A single turn carries every row of the set below to another of its rows. Some are shown first; where does it send the rows asked next?
q486: [  8  -5  -1  -3 -28  -3 -24  28 -44  18   9 -20  27 -17]
q148: [ 32  25 -27 -25  45  26   7 -31 -39  -5   0  -4  12  17]
q359: [  6  27 -14   1  13  10  51  -2  -9   0   0  51  -2   5]
q665: [ 14  11 -16  23 -20   3 -21  20 -51  22 -12 -15  30  32]
q427: [-45 -19 -42  15  33   7  30  -8  14  11 -16  -8  -1  10]
q417: [-27  34 -15  -1  13   8  16 -10 -56  27  -1 -30  -2  -2]
q131: [-44  -2 -20  11  33   1  15  18  24  32  -2  15 -22   0]
q422: [ 66 -24 -26   2  15  -1 -41   0 -12  10   0   2   7   3]
q744: [-53  -2 -14  -2  12  20 -18  -7  35  -7 -13   5  -9  -3]
q641: [-58 -20 -10 -11  20  26  -6  -4   7  17  -8 -24   4  -5]
q244: [ -5 -17  -4 -11 -12   5 -38  34 -20   1  16  -4 -44  14]
q65: [ 22  -5  11  -3  28  30 -27 -15 -39 -28  31 -20   7   7]
q853: [ 44  12  -7  31  24  12  12 -38 -41 -12  -7   8  22  -6]
q731: [ -8 -14 -16 -18 -12  39  31 -29 -18 -10  21  30 -19  10]
q958: [ 43   7 -11 -28   9  29 -24 -32 -18   8   2  -3 -18 -29]
q879: [-17 -15 -22  29 -37   2 -33  15  25   2   1   5  -5  -8]
q508: [-10  14 -24  10   5 -10 -33   7 -72  21  12  -1  19  -3]
q226: [ -9  12 -26 -35 -29  15 -36   5 -12  10  22 -29   1   4]
q149: [ 35 -38 -21   5   8 -11 -12 -14 -46 -11  -1  43   1  13]
q900: [ 22   7 -39   2 -29   9   8 -21  21   2   6  48 -13   5]
q959: [ 22  30 -34  -6  -5  -8  -9  27 -14  49 -33  -3   4  17]
q957: [ 37   3   0  -7  18  32 -24 -15 -32 -33  34  13  11  -7]
q913: [-58 -37 -16   2  12  17   3  -7 -40   0  -4   6  -2   0]
q638: [-20  -7 -27  16  24  18   4  37  37  20  -9   9 -27  12]
q554: [ 32  -7   5  16   2   5   4   9 -32 -42  28  20  10  30]
q261: [ 67  33 -18   5  10  18  12  -7   1   7   2 -18   2   1]
q163: [-41  25   9  -1  13 -18  -3 -11 -38 -24 -19  -6  10  13]
q462: [ 55  -3  -8  11  11   1 -15   1  43  15   2   9   2   0]
q526: [ 15 -12 -45  23  -5 -47  15  14 -12  20 -21 -14   0  15]
q144: [-44  -1 -26   7  11  10 -15  -1  39  17 -14  16  -9  29]
q76: [  0 -26   1 -16  29  29 -26 -48  -8  -7  28   0 -12  -9]
q799: [ 74 -23 -19   3  10  17  -7   1 -21   5  -3  18   9  -2]
q619: [-23  -1 -27  20   0  19 -31  16  40  30 -12 -13 -10  14]
q536: [ 18  10  -2  17  66  11  33 -19 -17   7  -8   6  14  28]
q611: [-38  11 -37  17  49   0  11  23  10  33 -10  -6   8   9]
q241: [ 31  -5  15  35  -8 -17   5 -18 -30 -21   2  25   2 -21]
q419: [-51 -22 -16   2   8  13  23  -2  30  13   0 -13  -3  13]
q909: [ 41  15   7  31  41  -8   7 -16 -36   2 -19  -8  25 -10]
q730: [-19  11 -28  32  24  -9  20  47  -6   8 -14  20  19  28]

q508 -> q665
q422 -> q65
q417 -> q959
And these:
q244 -> q163
q900 -> q731
q144 -> q419
q619 -> q641
q744 -> q427
q261 -> q958
q730 -> q879
q957 -> q853
q149 -> q554
q462 -> q76

